In the data rows, zero lies at 7.5, halfway between 7 and 8.
How far apart are the two rows of each pair, measured in a hidden way? 0 means very close, and 30 very far. Two or three weighted sums of its numbers give each row a place; it is the straight-line distance between the places.
   5   6   9   8   7  10   5   7  12   8
   4  11   9   5   9  10   3   9   8   6 -> 16
  10  10   8   7  10  10   6   6   6   8
   8   6   5   5  10   6   6   8   7   9 -> 20
   5   8  12   9   9  14   5   8  11   6
   5  11  11   8   8  10   6  10  10   7 -> 10
  7  8  6  8  8  7  9  9  6  7
  8  7  6  5  9  6  7  8  5  8 -> 10
   6   8  10   7   8   7   6  10  10   7
   4  11   8   5   5   5   5   9   7   6 -> 8
   9   7   8   8   9   7   7   7   9  10
   9   7   8   8   5   5  11   9   5   6 -> 6
   9   6   6   8   7   6  10   8   6   8
  10   8   8   6   8   6   9   8   4   7 -> 12
   6  10  10   8   8  10   6   9   9   7
  6  8  4  9  6  6  7  9  6  6 -> 3
  10   7   7   4   8   4   6   6   6  10
  8  6  9  6  6  4  8  8  9  9 -> 17
  9  7  5  5  6  2  9  7  5  7
   9   5   4   8  10   7   8   7   7   9 -> 4
   8   4  10   8   7   9   7   6  11   9
   9   4  10   8   8   8   7   6  11   9 -> 2
   5  11   7  10  12  13   5   9   7   6
   9   4  10   7   6   7   8   6  10   8 -> 25
  11   5   5  10   7   6  12   4   5   9
  8  7  6  5  6  4  8  8  5  7 -> 10
   6   7   6   5  10   6   5  10   6   7
   7   6   9   6   6   4   8   9  10   9 -> 21
   4   7   5   7   8   6   7  10   8   7
   8   9  10   4   4   6   8   8   5   6 -> 15
   7   7   7  10   4   7  12   7   5   5
  8  9  9  8  8  8  7  8  9  8 -> 6
   6  10   8   5   9   9   4   8   8   7
   7   9   7   5  10  10   3   8   7   8 -> 4
   6   8   9  10   4   8  11   7   6   4
   7  10  10   8  10  10   6   9   9   7 -> 4
  10   6  10   9   6   9   8   5  10   8
  9  6  6  4  9  4  8  8  5  8 -> 5
  13   5   7   8   7   6  11   7   5   8
  5  8  5  5  7  4  6  9  6  8 -> 14
   6  10   4   7   6   4   6   7   5   7
   8   6   5  11   7   9   9   6   6   7 -> 8
  10   8   8   9   9   8   8   7   9  10
  8  9  8  9  9  9  9  9  6  6 -> 12
   8  10   8   9  10  10   5   8   9   9
  10  10   9   7   9  10   6   6   6   8 -> 15
  11   5   8   7   9   4   8   7  10  10
   8   4  10   8   7   9   7   6  11   9 -> 3
   8   7  11   9   8  11   6   6  10   8
  11   4  10   9   7   9   8   6  10   9 -> 6
  10   7   7   5   6   4  10   8   4   7
  11   6   7   8   8   7  10   7   5   8 -> 6
   9  10   8   7  11  10   7   8   4   7
   6   9  10   7   6   7   6  10  10   7 -> 29
  10   5   5   8   7   4  10   7   6   8
   7   6   6  10   5   8  10   6   7   7 -> 3
  11   8  10   8   9   8   8   7   8   8
   9   4   9   8   6   7   8   6  11   9 -> 18
  6  9  8  4  5  5  5  8  8  7
  6  8  4  4  5  2  5  7  7  9 -> 7
  10   8   7   7   9   8   7   7   4   8
  11   9   8   6   9   8   7   6   6   8 -> 5
   5   8   7  10   5   9  10   7   6   5
   8  10   8   6  10  10   4   7   7   8 -> 15
   7   7   5  10   7   8   9   6   6   7
   6   7   7  11   4   8  11   7   6   6 -> 9
  11   5   9   9   7   8   8   4  10  10
   6   9  10   6   6   5   8  10   9   6 -> 9
   6   8   5   5  10   6   6   8   7   8
   7   8   5   7  10   8   6   8   6   8 -> 7
   8   5   4  10   7   7   9   6   7   8
  8  9  7  5  9  7  5  7  7  8 -> 12
  11   7   8   9   9  10  11   7   5   7
  10   8   9   4   6   4   8   7   6   8 -> 18
   8   8   6   6  11   7   7   8   6   8
  5  9  6  9  6  8  8  9  7  5 -> 8
   8   6  11   9   6   9   8   6  10   7
  7  8  9  4  7  5  6  8  7  7 -> 8
   3  11  11   7   7   9   6  11  10   6
  10   6   9   9   6   8   8   5  10   9 -> 9
   8   7   5   8   6   4  10   9   6   7
   8  10  10   9   9   9   7   8   8   8 -> 11
  8  8  8  4  8  6  6  7  7  8
   8   8   9   7   8   7   8   8  10   8 -> 12
  8  7  6  5  8  5  8  8  6  8
   4   9   6  11   6  11   8   7   7   5 -> 14
   6  10   9   9   9  10   5   9  10   8
   5   9   7   5   6   5   7  10   6   6 -> 8
   7   5   5  10   5   7  10   6   7   7
   7   9   7   9   5   7  10   9   5   5 -> 9
   6  13   4   7   5   5   5   6   6   7
   8   6   7  10   5   7  11   6   5   6 -> 12
  10   6   8   8   5   4  12   8   5   6
   5   9   7   5   8   8   6  10   7   6 -> 11
   7   9  10   7   9   9   6   9   9   8
   7   5  11   8   7  11   6   7  11   8 -> 5
   5   7   4  10   6   8   8   7   7   7
   7   9   8   9   8  10   9   9   6   6 -> 11
   7   5   3  10   8   8   9   5   7   9
  10   7   6   5   8   6   6   6   6  10 -> 10
  10   5  10   9   7   9   8   5  10   9
   4   9   7   4  10   9   2   9   8   8 -> 10
   6   7   4  10   6   8   9   6   6   6
  8  9  8  4  9  7  5  8  7  7 -> 11
  11   5   5  10   8   8  11   4   6   9
   9   5   9   9   6   8   8   6  10   8 -> 11
   7   7   5   5  10   5   6   9   6   8
   8   8   6   5  10   7   4   7   8  10 -> 5
   5   8   7  10   6   9   9   7   7   6
  7  8  8  3  4  3  7  8  7  7 -> 19
   6   8   6   5  10   8   6   9   7   8
   8   9   6   6  10   9   4   7   7   9 -> 7
  8  8  6  9  6  6  9  8  6  6
  11   7   7   9   9   8  10   7   5   8 -> 8
   6   8   7  10   5   9  10   7   6   5
   7   3   3   9   6   5  10   5   8   9 -> 19
  11   9   7   6   9   7   7   5   6   9
   8   8   8   8   9   8   6   8  10  10 -> 21
  8  8  9  7  9  7  7  8  9  9
   8   6  10   9   5   9   8   6  10   8 -> 1
  6  7  5  8  7  7  8  9  7  7
   6   8   6  11   4   8  10   7   7   6 -> 6
   5   9   6   6  11  10   4   9   6   7
   3  11   8   6   7   8   6  10   5   4 -> 6
   9  10  10   9   8   9   7   8   8   8
  9  8  9  7  7  6  8  8  9  8 -> 11
   7   8   6   7  10   8   5   8  11  10
   8   5  10   8   8  10   7   6  11   8 -> 6
  10   6   7   5   9   5   9   8   5   8
   8   5   9   8   6   8   7   7  11   9 -> 14
   4  11   9   5   7   9   4   9   8   6
   7   7   5  10   7   9   9   6   7   7 -> 7
   7   8   9   7   9   8   6   9  10   8
   6   6   4  10   7   8   9   6   7   8 -> 3
  5  9  7  5  9  6  6  9  6  6
   8   8   6   6  10   8   7   8   6   9 -> 1
   7   6   7  10   6   9  10   6   6   6
   2  10   6   8  10  10   5  10   8   5 -> 2
   3   7   5   9   7  10   7   8   8   7
   8   7   8  10   4   8  11   6   5   6 -> 10
  6  7  5  5  6  4  6  8  6  7
   3   8   5  10   7  10   7   7   8   6 -> 11
   7   7   7  10   8  11  10   7   6   7
  8  6  5  8  7  6  9  8  7  8 -> 14
  9  9  9  5  7  6  7  7  6  7
   7   7   7  10   7  10   9   7   6   6 -> 10
   8   8  10   7   5   5   9   9   9   7
   5   9   9   8  10  10   5   9  10   8 -> 8
  8  7  7  6  8  6  8  8  5  8
   7   7   8   6  10   6   6   8  10   9 -> 9
   6   8   6   5  10   8   6   9   6   8
  11   5   6  10   7   8  11   5   6   8 -> 7
   7   8  10   7   7   7   7   9  10   7
   4   9   7   5   7   6   7  10   6   5 -> 7
  8  8  9  8  8  7  7  8  9  9
   8   6   5  11   6   9  10   6   6   7 -> 11
   7   5   9   8   8   8   6   6  11   9
   8  10  10   5   7   8   6   8   6   6 -> 19
  8  7  6  9  9  9  8  8  6  7
   7   9   8   8  10   9   5   9  10   9 -> 11
   6   9  10   7   7   6   7   9   9   7
   6   7  12   8   4   9   7   8  11   6 -> 3
   6   8   4   4  10   7   3   7   9  10
   9   6   4  10   8   9   9   5   6   8 -> 18
   6   8  10   7   7   6   7   9  10   8
   5   8   7  10   5   9   9   7   7   5 -> 16
  6  7  5  5  9  5  6  9  6  8
  12   9   8   6   9   7   7   5   6   9 -> 17
   6  10   9   4   8   7   6   8   7   6
   7   5   5  10   5   8  10   6   7   8 -> 13
   5  11   9   5   6   7   5   9   7   6
  11   9   8   5   8   7   7   6   6   8 -> 12
   6  10   6   6  12  10   5   8   6   7
  11   7   5   7  11   7   8   6   5   9 -> 3
